In the rows, 128 means zero.
One turn moves every row onto another: examples first, then more rows asked
mel: [149  87 131 125 114 119 155 117 110 101 111 125 142  98 140 139 158 120
 132 133 126 133 120 122 133 151 128 152]
Gura: [117 101 104  96 112 124 152 131 115 130 132 123 146 114 142 130 130 162
 131 115 133 137 110  99 130 160 127 147]
vovis: [106 162 128 176 109 141 126  92 129 116 115 143 115 166 146 142 121 148
 127 126 130 113 139 118 123 143 107 121]
Getuk: [112 137 120 109 101 129 147 133 121 110 130 134 150  81 160 124 107 131
 138 105 127 150 111  99 152 164 133 121]
maz: [122 149 170 182 116 111 115 103 128 119 131 107 114 152 128 148 114 133
 124 115 122 109 144 142 150 119 133 153]
Kugat: [109 160 167 178 129 122 119 109 129 124 127 115 106 153 135 146 124 134
 127 125 106 108 144 141 122 113 131 157]
vofom: [112 125 142  82 125 134 152 121 110 151 133 119 150  88 140 158 127 140
 146 108 132 131 133 128 131 126 153 138]
leb: [133 132 160 135 123 165 135  98 113 150 118 142  85 126 103 145 127 126
 138 104 132 119 158 110  96 154  76 143]
gif: [141  91 125 125 113 120 166 121 106 107 119 122 146  80 143 132 161 131
 136 130 129 130 121 125 141 149 128 151]
filu: [110 143 118 117 104 123 137 133 124 102 131 129 153  96 159 129 104 113
 140 109 126 144 107  90 147 160 136 123]
Geduv: [102 114 114 166 143 131 143 118 140 115 163 144  81 138 112 104 111 127
 112 118 102 133 162 124 138 130 135 156]
dufen: [138 148 153 131 140 170 142 108 117 148 110 148  81 118 106 148 138 141
 143 114 132 141 148 114 102 150  91 131]
kubap: [135 102 138 109 107 123 120 111 130 123  97 133 158  96 132 138 120 117
 144 106 148 140 111 133 141 142 141 107]
lok: [114 118 139  80 131 134 152 123 113 149 139 120 147  98 134 156 117 127
 141 104 135 139 136 123 124 124 157 145]
rarob: [136 132 155 147 132 162 135 106 124 141 113 149  80 125 104 129 133 122
 139 120 115 128 154 114  90 152  82 140]
kuvi: [109 123 128 164 149 118 142 139 142 110 158 130  77 116 114 110 123 131
 111 108 110 143 152 127 147 120 139 158]
podo: [134 142 140 112 126 129 172 134 121 133 113 104 144  76 147 114 134 129
 155 122 125 135 115 104 136 130 135 156]
Dit: [124 114 171 135 111 133  94 126 121 132 141 129  88 133 102 139  97 135
 121  87 114 131 146 119 106 164 107 153]
Riz: [114 124 123 168 142 130 144 120 135 119 170 127  89 122 103 107  96 120
 113 103 113 137 156 116 155 127 129 164]
bugof: [117  99 100  89 118 132 154 123 120 121 135 131 149 120 136 129 132 153
 121 110 143 143 114  94 126 157 128 151]
Peraf: [107 146 112 153 133 156 155  96 131 142 143 153  96 122 106 118  96 108
 138 103 136 130 168 114 150 122 107 115]
lavi: [118 152 131 178 106 137 136  85 125 116 117 140 115 160 142 148 125 135
 131 129 145 105 145 121 148 138  88 126]
sefus: [134 144 136 121 130 134 171 123 125 123 118 101 148  83 142 118 131 112
 146 124 122 127 111  94 132 118 133 156]
Linod: [125 104 132 117 104 119 128 123 121 137 105 132 159  87 134 131 121 129
 151 107 144 142 108 138 145 134 148 105]
nomov: [124 159 119 174 122 148 143  98 125 113 115 150 105 152 140 161 145 156
 130 128 142 118 131 118 135 143 100 116]
nopid: [113 125 165 132 126 122  90 140 134 123 134 130  76 122 111 136 111 144
 115  94 113 149 134 121 122 172 115 151]
Reson: [101 139 117 156 146 157 151  95 138 143 137 165  94 132 106 118  99 116
 131 115 126 134 167 131 138 112 130 114]
gosi: [117 122 170 142 119 137  88 120 131 136 127 144  82 127 107 129 101 123
 127 101  99 139 147 127 107 163 114 136]
ruf: [112 152 165 169 127 105 102 125 138 119 133 112 100 137 132 158 125 146
 119 121 121 117 131 149 142 116 136 142]
zuz: [111 152 107 156 145 166 159 104 133 132 134 167  96 115 112 124 109 125
 137 105 145 149 148 122 146 122 125 103]

lavi goes to Riz
lok goes to kubap
podo goes to vofom
And these:
Reson goes to gosi
ruf goes to zuz

